Small tables with named rows and columns. After each table, cells are looked up by row and column.

ler.tsv
	kufo	pabu	rufa	zab	noz	dapade	tiferu	lut	gol	medo
pudata	4.80	3.75	4.99	5.68	5.13	3.20	3.79	5.04	5.24	4.35
tamu	2.80	6.05	4.77	3.13	4.97	1.34	3.16	1.19	5.27	3.49
kabagek	7.13	5.08	3.21	3.12	7.16	9.08	4.47	4.31	1.45	6.80
som	4.98	4.44	5.46	3.39	5.95	4.08	3.33	3.16	3.99	4.96
far	4.78	4.66	5.15	3.91	5.71	5.04	3.99	3.75	3.59	4.86
nen	4.42	5.33	6.74	4.33	5.85	1.70	1.77	2.23	5.36	3.95
danep	4.98	4.53	4.89	4.11	5.86	5.08	3.72	3.60	3.50	4.73
sigogem	4.46	5.20	5.52	3.46	5.04	5.06	3.90	4.32	3.81	4.95
num	5.13	4.91	5.16	3.81	4.64	4.82	4.29	3.56	3.94	5.05
tage	4.33	5.52	5.11	4.14	5.31	5.13	3.77	3.97	3.68	5.18
tuf	9.71	4.58	4.02	3.78	7.74	8.33	4.95	5.25	1.07	7.76

What is the zab of sigogem in ler? 3.46
What is the gol of tamu in ler? 5.27
What is the noz of tage in ler? 5.31
What is the dapade of tage in ler? 5.13
What is the gol of danep in ler? 3.50
What is the medo of kabagek in ler? 6.80
What is the lut of pudata in ler? 5.04
What is the medo of num in ler? 5.05
What is the rufa of tage in ler? 5.11
What is the medo of tuf in ler? 7.76
What is the lut of tuf in ler? 5.25
What is the noz of tuf in ler? 7.74
What is the noz of far in ler? 5.71
What is the pabu of tamu in ler? 6.05
What is the medo of tamu in ler? 3.49
What is the tiferu of tamu in ler? 3.16
What is the kufo of som in ler? 4.98
What is the noz of som in ler? 5.95
What is the pabu of pudata in ler? 3.75
What is the kufo of tuf in ler? 9.71

Table ligi
	lek	rul	venivu	kome	debukob	tabekil	vev
mav	51887	55796	31622	53239	46645	62949	47894
megid	45092	58911	67199	63271	54859	49232	58622
lamem	38730	80538	72397	42285	42995	32331	76662
dun	82605	48286	52346	57616	66962	71091	50116
pof	40254	55412	20101	53380	41935	58437	48437

megid, tabekil => 49232
megid, kome => 63271
lamem, lek => 38730
pof, venivu => 20101
pof, rul => 55412
dun, vev => 50116
mav, venivu => 31622
dun, debukob => 66962
dun, venivu => 52346
mav, kome => 53239
pof, lek => 40254
mav, vev => 47894
megid, debukob => 54859
mav, debukob => 46645
lamem, tabekil => 32331
pof, tabekil => 58437

Table tif
	nen	mokema
giz	136	226
zedaf	79	253
zur	149	203
kadoka	228	28
mugu	129	222
pori	159	201
pazifi	169	61
tuli	200	64

mokema of tuli = 64
mokema of giz = 226
mokema of pori = 201
nen of zedaf = 79
nen of pori = 159
nen of mugu = 129
nen of kadoka = 228
nen of zur = 149
mokema of zur = 203
nen of tuli = 200
nen of pazifi = 169
mokema of mugu = 222
mokema of kadoka = 28

sobugu =
|  | lut | nilane | vog | mip | lop | mos | kegido | ritegiv |
|---|---|---|---|---|---|---|---|---|
| sosutag | 144 | 98 | 185 | 97 | 104 | 105 | 103 | 44 |
| nosakig | 162 | 125 | 156 | 127 | 122 | 120 | 124 | 207 |
| maru | 136 | 105 | 129 | 105 | 106 | 106 | 106 | 143 |
| gur | 170 | 125 | 184 | 125 | 126 | 126 | 127 | 160 |

What is the kegido of gur in sobugu? 127
What is the nilane of sosutag in sobugu? 98
What is the lop of gur in sobugu? 126
What is the kegido of nosakig in sobugu? 124
What is the vog of sosutag in sobugu? 185
What is the mos of maru in sobugu? 106
What is the lut of maru in sobugu? 136
What is the mos of gur in sobugu? 126
What is the nilane of maru in sobugu? 105
What is the ritegiv of sosutag in sobugu? 44

tir:
,dezik,sumom,potiso,lam
ludoti,9,97,47,133
zede,162,81,55,29
zud,180,77,57,13
dur,189,161,102,161
bupo,223,152,101,131
bememit,148,119,76,106
zod,221,159,106,144
vegeri,140,127,79,125
rimizof,133,142,87,156
gez,29,123,62,170

ludoti, potiso => 47
bupo, sumom => 152
zede, dezik => 162
vegeri, sumom => 127
ludoti, lam => 133
ludoti, sumom => 97
bupo, dezik => 223
bememit, potiso => 76
bupo, lam => 131
gez, dezik => 29
gez, potiso => 62
vegeri, dezik => 140

zisibop
|  | kug | mep | san | luvu | fuv | gaget | sakin | zel |
|---|---|---|---|---|---|---|---|---|
| veve | 7.414 | 27.259 | -7.790 | 39.243 | 20.409 | -19.939 | -7.196 | -16.165 |
| vifupo | 17.923 | 30.771 | 6.113 | 8.594 | 29.110 | 13.998 | -1.165 | 17.495 |
| febimis | -10.754 | -37.287 | 2.271 | -46.081 | -21.912 | 24.319 | 7.007 | 19.922 |
| solu | 18.537 | 46.387 | 3.276 | 22.585 | 26.693 | -2.452 | -6.061 | 4.042 |
| sanoroz | 18.160 | 84.035 | 10.325 | 26.128 | 11.936 | 8.933 | 5.278 | 9.544 |
| sefofev | -22.204 | -41.963 | -8.332 | -21.375 | -36.906 | -6.745 | 3.923 | -14.349 |
| sugi | -11.399 | -14.057 | 8.186 | -20.879 | -16.476 | 10.782 | 4.540 | 5.527 |
| gekosiz | -17.794 | -63.313 | -2.847 | -38.723 | -31.010 | 5.925 | 1.988 | 1.184 |

zel of sefofev: -14.349
sakin of vifupo: -1.165
luvu of sanoroz: 26.128
luvu of gekosiz: -38.723
zel of sugi: 5.527
kug of sugi: -11.399
gaget of febimis: 24.319
sakin of sefofev: 3.923
zel of sanoroz: 9.544
zel of solu: 4.042
mep of gekosiz: -63.313
fuv of gekosiz: -31.010

nem =
	kurine	tema	lir	dozama	nono	tume	tibapo	zuz	vepe
kep	659	210	673	590	593	717	234	538	288
bekiki	666	687	667	45	719	632	89	179	115
sebisa	708	766	648	35	726	642	74	108	56
tega	638	509	634	283	619	612	121	371	149
lozafof	122	438	63	295	147	79	649	311	670
nul	749	488	717	396	710	816	35	421	100
pabe	126	491	152	258	179	65	693	312	615
dil	132	418	96	344	151	59	675	438	671
voki	180	374	108	412	184	66	667	379	698

What is the vepe of pabe in nem?
615
What is the zuz of tega in nem?
371
What is the tume of kep in nem?
717
What is the vepe of nul in nem?
100
What is the lir of tega in nem?
634
What is the lir of sebisa in nem?
648
What is the kurine of voki in nem?
180
What is the lir of nul in nem?
717
What is the lir of kep in nem?
673
What is the zuz of kep in nem?
538

Table bodezif
         ravopad  putu
moro         103   221
lepov        105   199
zaseva       111    21
lere         112    36
pusegur      111   103
nukala       112    45
vin          109    99
kotupo       110   122
rodalut      107   188
borata       117   124
giv          117   136
zerata       104   244
bepoki       113   127

putu of zerata is 244
putu of nukala is 45
ravopad of pusegur is 111
putu of pusegur is 103
putu of rodalut is 188
putu of giv is 136
putu of zaseva is 21
ravopad of moro is 103
putu of lepov is 199
ravopad of kotupo is 110
ravopad of rodalut is 107
putu of bepoki is 127
putu of borata is 124
putu of moro is 221
ravopad of lepov is 105
ravopad of giv is 117
ravopad of vin is 109
ravopad of borata is 117
ravopad of bepoki is 113
ravopad of zaseva is 111

dipezer =
,vav,gipuzut,ref,nozu,luvokid,befi,gude,mani,vodu
nomoso,134,132,173,90,103,114,126,92,67
buf,112,163,108,132,137,164,149,142,194
duvo,181,41,122,64,72,227,99,89,118
vir,96,96,88,99,139,84,115,49,91
besa,158,41,171,75,125,139,82,145,138
pek,74,125,59,217,201,144,128,108,166

besa, vav: 158
vir, gude: 115
pek, gude: 128
besa, befi: 139
nomoso, gude: 126
nomoso, luvokid: 103
duvo, befi: 227
buf, nozu: 132
besa, ref: 171
pek, vav: 74

bolozut:
         fiv  selo  dom  rusu  momepiv
sonepa   530   652  633   649      312
volu     699   677  674   696      452
gekavog  592   581  508   683      743
sumefa   570   610  483   384      472
bega     508   765  233   655      775
vives    619   414  766   437      484
liret    438   436  275   754      314

selo of sonepa: 652
fiv of volu: 699
dom of vives: 766
dom of gekavog: 508
momepiv of gekavog: 743
fiv of sonepa: 530
rusu of sonepa: 649
fiv of gekavog: 592
rusu of liret: 754
selo of liret: 436
momepiv of volu: 452

Table dig
        pofo  fogaza    vun   zopa
dide     199   64912  13085  75659
rital  39345   12936  18072  14982
gorep  10392   15866  34946  17612
gafa    5291   17806  18699  21754
nom     2593   49990  14149  57616
pel    22944   17422  32169  16906
tis    35243   13388  17164  15667
fev    62041   15063  28386  19189
loru   49632    5731   6020  58867
lifal   5774   16300   8043  24348

What is the pofo of tis in dig?
35243
What is the zopa of lifal in dig?
24348
What is the vun of lifal in dig?
8043
What is the pofo of fev in dig?
62041
What is the fogaza of pel in dig?
17422
What is the zopa of tis in dig?
15667
What is the fogaza of lifal in dig?
16300
What is the zopa of gorep in dig?
17612
What is the vun of nom in dig?
14149
What is the pofo of gorep in dig?
10392
What is the fogaza of nom in dig?
49990
What is the vun of gorep in dig?
34946
What is the zopa of pel in dig?
16906
What is the vun of fev in dig?
28386

